In the rows, 128 means zero.
One turn moves every row onto another: examples first, then more rows asked:
teg: [157 134  99 130 164 113  73 128 128 144 120  86 150 120 121 111 129 130
 120  79 127 135  98 103 129 148 165 119 170 152 151 111 139 129 130 135
 132 161  68]
Dab: [131 117 112 114 117 126 113 140 114 141 102 110 129 108 119 147 117 107
  70  90 149 131 129 129  99 125 117 126 158 142 163 103 105 158 143  91
 148 141  82]
zafoz: [132 135  98 141 116 130 101 133 108 147  91 144 128 142 166 149 122 127
  95 107 124 153  95 126  98 133 113 115 137 156 185 101 183 117 124  99
 141 144 125]
radal: [155 150 101 122 123 137  61 107 108 153 125 114 164  94 148 135 134 142
 108 114 136 155 118 137 147 149 133 126 126 179 162 107 134 126 175 101
 132 176 120]
vari: [129 122  95 143 117 125 100 109 102 140 106 132 148 150 168 129 119 137
  79 110 113 144 102 144 117 146 119 110 133 163 158  97 184 131 132  91
 140 160 115]
zom: [145 157  83 133 168 137  81  97  79 133 146  97 138 133 134 154 109 146
 101  95 127 140 109 129 125 144 142 113 131 166 176 114 160 130 133 117
 122 156  89]
Noz: [150 128  89  95 148 122  92 111 123 146 121 139 116 102 146 142 146 134
 150 138 139 154 134 118  87 137 125 104 133 145 153 112 128 121 168 106
 140 165  83]
Ref: [142 133 117 119 162 144  96 131 122 116 123 121 145 110  95 135 109 141
  76  94 124 132 120 141 117 143 132  98 132 160 165 139 119 159 143  84
 127 118  76]
Vivu: [140 146 120 123 143 141  90 124 121 138 103 157 129 119 129 138 149 136
 135 115 119 155 101 146 136 145 122 100 123 149 183 118 180 130 142 105
 130 134 146]
Pibo: [145 124  86 173 164 124 123 118 112 123 118 118 126 118 141 145 124 129
  77 119 136 148 119 111 145 146 103  74 152 139 164 103 150 138 147  97
 145 171  85]
didil: [154 112 109 154 118 100  80 129 126 134 113 115 153  96 136 118 145 121
 126 113 126 147 126 117 137 130 138  98 116 124 149 111 155 141 141 145
 161 161 117]
rubet: [129 134  95  99 156 131 100 124 109 119 106  96 117 119  95 134 105 132
  74 105 117 136 113 141 126 137 103 117 141 144 171 122 132 134 163  73
 138 130  96]
Zek: [139 123 120 131 121 124 108 108 126 129 119 137 154 121 156 132 129 133
  89 112 135 155  94 160 151 150 135  97 133 124 140 112 128 165 148 103
 150 195  89]
balol: [155 113 123 121 154 130 112 158 123 138  90 140 144 130 114 146 121 139
 108  98 127 177  82 113 125 154 158 119 137 127 181 114 177 141 117 136
 126 150  82]
musuv: [164 130 109 167 125 132  88 117 147 148 111 131 141 127 122 125 140 128
  82 119 155 143 104 113 120 152 147  91 134 149 137 119 156 141 133 115
 171 154  57]
ramet: [145 149 104 120 108 143  88 135 158 113 103 130 136  85 115 148 123 133
  87 107 148 141 116 121 134 121 119  91 166 156 153 130 108 152 132  93
 132 136 108]
Fenib: [149 126 113 137 134 117  88 136 121 130 107 132 145  89 140 124 143 131
 151 105 118 150 113 134 139 126 130  97 121 123 171 119 163 136 146 130
 151 146 140]
folob: [152 114 140 129 162 112 107 155 112 157 102 131 132 125 134 123 147 127
 132 100 123 160  99 132 103 150 139 121 136 134 185 107 160 146 137 145
 132 131 101]
koz: [148 157  66 110 133 134  80 148 142 136 125 122 130 132 114 146 105 142
 101 108 130 145 130 123  97 164 143 101 148 158 153 138 127 121 125 137
 114 135  64]
rufef: [135 135  76  95 147 119  86 108 107 123  98  96 106 122 101 145 114 128
  93 127 118 150 123 135 109 131 100 127 140 146 168 106 132 112 167  85
 134 159  99]
Tib: [143 134 112 122 129 131 103 147 125 141  87 154 118 138 143 164 132 111
 118 102 145 161  86 110 103 131 112 104 149 131 182 103 165 117 108 131
 122 158 117]
tizur: [125 125 116  97 116 124  68 135 116 135 101 116 138 101 134 144 124 142
 131 137 122 156 123 131 132 144 158 119 187 157 137 116 102 151 158 116
 140 148  97]
vafo: [149 135 105 102 165 139  97 133 139 127 116 143 111 133 124 138 140 146
 118 126 135 173 126 125 138 160 149 130 183 131 154 122 122  96 138 122
 144 159  86]
lef: [118 120 124 100 104 120  82 147 118 142  99 112 138  94 140 148 117 123
 101 118 135 147 114 122 117 133 141 118 167 150 150 116  94 171 159 105
 146 137  92]
tuta: [167 116 104 136 149 133 114 134 123 125  94 126 146 126 111 156 111 141
  90 110 128 180  91 102 148 157 150  94 144 141 168 105 175 137 110 133
 124 172  80]
pogi: [121 134  67 115 148 129  68 148 119 136 100 111 139 140 139 182 132 123
  76 105 132 140 104 100 130 146 114 113 139 152 153  93 155 125 132  98
 113 190  87]
Zutok: [154 139  93 134 139 133  43 138 145 122 109 116 156 107 142 165 145 153
  88 127 155 174 101 104 144 144 142 125 153 162 146 121 143 122 128 140
 127 153  97]
sodip: [126 115  73  99 135 106  87 110 119 146 102  91 144 105 148 139 155 117
 112  96 146 139 112 134 125 138 140 144 150 131 140  85 154 149 149 111
 138 172  94]
zagu: [155 155  80 113 123 148  87 141 152 126 114 128 138 103 111 149  99 126
  95  94 148 142 122 115 113 150 133  86 150 158 157 146 116 123 125 119
 128 120  79]
Tubid: [130 169  95 109 144 127  83 142 120 147 130 123  85 156 143 151 140 163
 105 137 108 146 106 134  99 145 132 111 145 151 163 113 135 138 135 103
 139 165  80]

tizur moves to tuta
Vivu moves to ramet
zafoz moves to lef
Where do these go?
musuv moves to Tubid
radal moves to Zutok

One turn moves every row onto another: examples first, then more rows asked:
Vob: [127 118 134 137 137 143 137 113 149 138 135 137 143 131 127 133 100 112
 163 163  96 136 111 128 165 114 114 132 112]
tar: [145 148 119 130 115 129 127 135 126 100 151 149 158 104 117 154  98 110
 141  91 136 124 142 136 128 136 116 113 148]
zule: [148 145 105 119 153 133 128 132 152 105 131 124 153 117 139 140 110 141
 118 137 137 110 153 124 141 154  99 104 128]
bop: [111 143 133 121  96 149 145 142 107 155 155 166 164 132 127 116 122 143
 124 111  98 135 111 132 160 135 118 129 126]
Sivin: [129 129 141 135 144 140 139 115 145 139 123 141 135 129 135 124 102 114
 168 167  96 137 108 127 158 119 112 131 110]
disam: [137 151  99 140 130 123  93 143 120 127 137 142 106 144 142 114 120 135
 131 120 128 126 112  99 102 116 161 135 103]
togim: [120 159 103 140 105 149 122 125 117 114 113 132 120 111 142 136 124 138
 149 156 120 125 139 118 100 135 164 129 126]
sogi: [124 135 134 156 145 123 106 171 113 125 132 176 157 121 139 117 134 139
 139 107 114 154 124  95 109 113 132 130 126]
gafi: [142 124 134 122 151 121 125 128 133 119 134 141 161 149 152 108 112 132
 142 154 134  94 112 113 147 129 100 115 126]
defek: [111 153  98 145 108 148 121 123 124 116 121 133 121 108 136 138 136 140
 143 158 118 127 144 117  94 136 157 134 126]
panin: [151 141 128 131 118 139 130 133 122 100 144 148 143 117 119 150  94 112
 144  85 137 128 139 145 123 142 114 115 149]
nep: [131 125 118 165 111 124 107 142 132 144 136 145 102 122 129 129 122 134
 106 117 122 147 103 120 139 133 136 126  79]
Ful: [131 165  99 136 126 163 126 119 151 118 140 129 139 128 120 134 147 150
 129 133 139 115 156  96 118 150 118 132 147]
Tuvas: [106 153 121 109 126 121 156 135 120 111 152 144 146 119 129 109 104 110
 155 128 118 159 117 140 158 118 110 152 129]
tuzo: [122 147 122 146 140 125 103 177 118 132 144 174 160 121 141 120 131 133
 130 108 112 157 124 102 113 105 137 131 122]
Pamal: [137 119 131 120 154 127 124 132 142 118 141 137 159 149 148 115 112 122
 147 158 129  93 116 123 145 126  99 118 131]
tuzis: [146 151 104 128 146 139 128 132 153 104 136 127 157 117 137 136 107 135
 131 137 151 113 156 118 146 145  91 108 127]
Para: [124 122 142 155 112 134 117 124 147 163 152 132 128 146 115 138 118 132
 124 125 105 138 101 109 173 128 130 136 114]
rolu: [118 125 123 113 127 122 137 123 110 109 134 156 160 145 130 127 112 121
 158  92 157 109 122 132 143 134 115 151 115]
modo: [132 145 121 128 118 134 114 150 113 125 107 180 148  87 115 154 152 120
 142 134 117 126 116 119 112 122 148 128 131]
sufek: [131 134 149 160 114 139 115 124 142 167 151 134 130 145 115 136 112 141
 135 126  98 138 101 102 166 129 131 132 121]
rav: [129 163 105 140 125 164 120 123 143 120 138 126 139 120 119 138 144 148
 139 140 153 111 156 110 111 152 112 129 145]
Vuto: [124 125 139 161 109 140 116 126 137 166 159 135 130 140 113 130 107 135
 132 129 103 145 101 115 167 123 123 129 106]
lemu: [121 134 142 131 151 129 124 151 110 150 137 161 137 114 123 129 133 156
 121 107 109 169 112 146 119 148 111 125 105]
tupor: [134 169 109 136 123 169 131 110 143 125 137 128 134 133 121 130 145 152
 138 133 146 118 148 101 118 153 121 134 148]
Vala: [102 148 128 110 118 119 161 132 113 107 132 148 141 123 134 107 108 116
 149 130 122 160 121 131 164 123 118 149 131]
turum: [124 175 132 127 137 147 106 150 142 130 137 153 132 118 112 153 144 106
 151 104 135 128 139 123 116 135 119 156 157]
pire: [136 147 121 127 127 134 117 150 117 118  95 180 141  90 114 152 145 121
 151 128 113 131 119 105 123 121 143 133 134]
sudef: [146 125 126 165 117 127 114 138 139 136 129 145  95 123 133 136 117 131
 106 109 115 146 104 124 136 145 136 123  86]
kupod: [115 152 137 110 104 151 145 136 107 153 145 170 148 137 124 107 127 144
 122 111  94 145 112 127 155 133 114 126 131]
goram: [137 126 125 114 145 125 126 131 137 121 136 137 161 140 140 116 107 121
 144 159 137  91 116 123 160 126  93 114 124]
pevok: [120 132 132 132 145 130 131 153 119 145 141 163 135 111 122 128 144 146
 118 111 119 170 102 148 126 144 109 138  99]
muliz: [124 145  95 138 122 125  92 137 118 132 142 142 111 140 142 115 122 135
 126 125 117 123 116 107  97 117 161 133 100]
ses: [117 130 123 110 124 120 134 129 118 110 138 160 159 136 131 126 124 112
 153 101 156  96 119 138 143 141 107 151 117]
nedof: [138 125 118 156 116 124 110 137 142 136 139 144  94 126 135 130 117 125
  98 112 112 149 106 125 134 134 136 123  86]
Vuk: [118 163  94 140 106 155 109 134 117 122 125 137 124 108 133 137 131 139
 142 155 124 121 144 118  95 133 155 124 126]
Sitet: [127 153  93 145 120 128  91 151 121 130 138 147 104 130 139 111 128 132
 122 131 125 133 114 104 102 115 155 133 101]
kiku: [123 125 140 135 133 143 132 122 143 144 141 136 136 134 129 121 100 110
 161 166 105 131 107 136 166 117 102 132 112]
rog: [150 152 113 124 151 136 133 125 147 108 130 123 153 119 142 137 102 145
 123 130 141 125 155 121 143 157  99 104 125]
Fison: [130 171 140 121 131 144 107 155 132 126 128 148 123 123 108 154 135 112
 149 104 129 123 133 122 126 140 124 150 168]

muliz moves to nedof
modo moves to tuzo
Vuto moves to kiku
Where do these go?
disam moves to sudef
sogi moves to lemu

